Rotation paths and how fast each direction turns (degrees each step)
Each turn is a multiple of 5 degrees from 10 to 175, or 0.
Each row of a path follows its step; steps can be skipped.
Path 1:
step 0: [-1.48 +0.68 +0.17 +0.06 +0.94 -1.19 -1.30 +0.79 +0.08 -0.06 +1.18 +0.33 +0.43 +0.85 -1.67 +1.53 +1.07 -1.21 -0.43 -0.27 -0.77 +0.61 +0.98 +0.29 +0.17 +1.23 +1.31 +2.49 +0.91 -0.75 -1.46 -0.53 +1.66 -0.53 -1.23 -0.65 +0.67 +0.59 -1.09 -3.28 -0.56 -1.44 -0.79 -0.76 +0.21 -1.56 -1.93 +1.60 -0.29 +0.44 -2.59 -0.72 -0.96]
step 1: [-0.88 +0.29 +0.23 -0.01 +1.49 +1.15 +1.56 +1.68 +3.08 +0.60 -1.31 +0.56 +0.72 -0.48 +0.96 -0.63 -1.19 -0.20 -0.82 +0.25 +1.33 -0.25 +1.07 +1.31 -0.41 -1.16 +2.15 +0.79 +1.61 +0.36 -0.34 +0.64 -0.10 +0.88 -1.19 -1.58 -0.29 -1.45 -0.44 +0.18 +0.70 +1.01 +1.08 +2.34 -0.56 -2.86 +1.43 -0.41 +1.36 +0.41 -0.04 -0.81 -0.97]
step 12: [-0.74 +1.85 -1.86 +0.76 -0.99 -2.17 +0.31 +0.47 -0.24 +1.37 +0.17 -0.25 +0.59 -1.33 -2.27 -0.77 +0.41 -0.31 -0.02 -2.47 +2.40 +0.62 -0.92 +0.74 -1.04 +0.45 +2.25 -0.40 +0.95 +0.40 +0.73 -0.59 +1.13 -1.02 -0.86 -3.15 -0.30 +0.81 +1.35 -0.58 -0.33 +0.65 +0.14 +0.43 +1.97 -1.36 -1.55 +0.43 +1.16 -0.55 -0.52 -0.08 -0.27]
step 13: [-1.65 -0.23 -0.56 -0.17 +1.62 +0.83 -1.08 +1.56 +0.75 -2.06 -1.55 -0.29 +1.45 +0.44 -0.70 +0.82 +1.64 +0.34 +0.24 +2.35 +1.72 -1.38 -0.36 +1.16 -0.13 +0.19 +1.06 -1.68 +1.58 +0.78 -0.39 -0.77 -0.30 +0.00 -1.71 +0.92 +0.20 -2.11 -1.06 -0.94 -0.56 -2.78 +0.68 +0.50 +0.88 -1.12 -1.20 -0.66 +1.62 +0.90 +1.19 +0.32 -1.05]
step 14: [+1.26 +1.02 -0.76 +1.53 +0.31 +2.15 +0.53 +1.80 +1.61 -0.14 +0.15 +0.25 -0.74 +0.89 -3.45 +0.34 -2.08 -0.11 +0.37 -0.30 -2.18 +2.35 -0.32 +0.41 +0.41 +0.21 +0.70 -0.57 +0.72 +1.10 -0.69 +1.11 +0.38 -0.04 -2.39 -0.45 +0.61 +0.21 -0.94 +0.91 +0.05 -0.21 -0.55 +1.20 -0.29 +0.30 +0.76 -2.01 -0.72 +1.07 -0.16 +1.78 +1.41]
step 17: [-0.86 -0.22 -0.50 -0.42 -0.48 +0.84 +2.08 +2.78 -0.02 -0.37 +0.42 -1.89 -1.17 +1.11 -1.80 +1.13 -0.17 -0.61 -1.19 -2.10 -1.31 -0.35 -0.40 +1.11 +0.01 -2.44 +2.63 -1.23 +1.04 +0.92 +1.77 +0.52 +1.37 -1.14 -0.62 -0.86 -1.83 -0.49 -0.23 -0.74 -0.05 -0.75 -0.36 -0.90 +0.70 -1.40 +1.10 -0.32 +0.54 -1.47 +0.32 +1.45 -0.34]
step 18: [+0.58 +0.15 +1.00 -1.05 +0.64 -0.32 -0.38 +1.19 +1.09 -0.30 -0.36 -0.33 -0.64 +2.19 +0.09 +0.45 +1.22 -0.86 +0.64 +0.02 -0.23 +0.35 +1.54 +0.28 +1.73 +1.60 -0.03 -1.95 +1.66 +2.74 +0.79 -1.30 +0.28 +0.96 -1.94 +0.69 +2.32 +1.79 +0.65 +0.38 -1.13 +0.77 +0.25 +2.26 +1.22 -1.09 -1.99 +0.69 +0.23 -0.03 +0.68 +0.55 -2.11]
step 24: [+0.32 +2.22 +0.20 +1.46 -1.25 +0.69 +0.05 +0.24 -1.80 +0.34 -0.35 +1.76 -0.64 +0.04 -0.48 +0.17 -0.31 -0.11 -1.80 +0.78 +0.43 +0.58 -0.87 +0.82 +1.87 -0.07 +0.11 -3.19 +0.21 -1.16 -2.11 -0.88 -1.01 -1.35 -0.14 -2.20 +0.45 -0.30 -0.75 +1.38 -0.29 +0.30 +0.28 +0.87 +2.75 -0.89 -1.78 -0.15 +1.49 +1.09 +0.75 -1.66 +0.55]
Speeds:
[-0.52 -0.19 -0.07 -0.47 +0.01 -0.95 +0.01 -0.17 -0.31 -0.12 +0.30 +0.63 +0.06 +0.04 -0.23 -0.15 -0.07 +0.51 +0.09 +0.20 +0.08 +0.61 +0.51 -0.21 +0.02 -0.34 -0.07 -0.30 +0.53 +0.28 +0.61 -0.28 -0.26 +0.14 +0.22 +0.55 +0.24 -0.09 +0.29 -0.25 +0.02 +0.21 +0.31 +0.10 +0.29 +0.24 +0.10 -0.04 +0.66 +0.08 +0.00 +0.19 -0.13]  135
[+0.04 -0.40 +0.33 +0.28 -0.61 -0.24 +0.10 +0.06 +0.13 -0.12 -0.05 +0.13 +0.25 -0.02 +0.26 -0.36 +0.77 +0.51 -0.28 +0.31 +0.09 -0.25 +0.32 +0.24 -0.10 -0.14 +0.44 -0.50 -0.23 -0.26 +0.04 +0.39 -0.30 +0.31 -0.22 -0.18 -0.40 +0.57 +0.31 +0.13 +0.38 +0.01 +0.08 +0.77 -0.28 -0.14 -0.65 -0.15 -0.13 +0.40 -0.33 -0.17 -0.15]  125
[-0.28 -0.16 +0.25 -0.03 +0.11 -0.16 -0.19 -0.43 +0.20 +0.10 +0.05 -0.17 -0.79 -0.52 -0.78 +0.54 +0.06 +0.17 -0.51 -0.40 +0.00 -0.17 -0.26 +0.22 +0.17 -0.22 +0.01 +0.44 -0.08 +0.10 +0.45 +0.66 -0.16 -0.52 +0.14 -0.02 -0.43 +0.31 -0.10 +0.09 +0.02 +0.04 -0.02 -0.24 +0.73 +0.25 -0.58 +0.02 +0.01 +0.29 -0.27 +0.10 +0.05]  145
[-0.08 -0.28 -0.02 -0.17 +0.21 -0.10 -0.32 +0.43 +0.36 -0.02 -0.22 -0.35 +0.30 -0.03 +0.77 -0.24 -0.16 +0.29 +0.23 -0.70 +0.35 -0.01 +0.33 -0.19 -0.10 -0.26 +0.14 +0.07 +0.11 +0.33 -0.33 +0.74 -0.27 -0.53 -0.22 +0.60 -0.11 -0.31 -0.31 +0.13 +0.42 -0.51 +0.23 -0.17 -0.01 +0.27 +0.07 -0.19 +0.25 +0.31 +0.23 -0.25 +0.65]  120
[-0.36 +0.18 +0.07 +0.55 +0.91 +0.05 +0.66 +0.17 -0.30 -0.21 +0.29 +0.00 +0.14 +0.09 -0.46 +0.39 -0.53 +0.07 +0.33 -0.24 +0.50 +0.18 -0.11 +0.15 -0.34 +0.37 +0.22 +0.12 -0.01 -0.39 +0.15 +0.03 -0.34 +0.07 -0.59 +0.11 -0.09 +0.16 -0.04 -0.23 -0.04 -0.55 +0.68 +0.34 -0.45 -0.09 -0.21 -0.19 -0.03 -0.01 -0.46 +0.08 -0.08]  25
[+0.27 +0.00 -0.13 -0.42 -0.13 +0.18 -0.06 +0.40 -0.01 -0.64 +0.40 +0.03 +0.10 -0.28 -0.47 +0.10 +0.22 -0.47 -0.04 -0.08 -0.86 +0.29 +0.17 +0.01 -0.49 +0.09 +0.29 +0.12 -0.06 -0.16 -0.04 +0.12 -0.44 -0.19 -0.07 +0.42 -0.30 -0.09 +0.83 -0.34 -0.23 +0.30 -0.19 -0.35 -0.46 -0.21 -0.32 -0.30 +0.01 -0.20 +0.11 -0.24 +0.73]  125
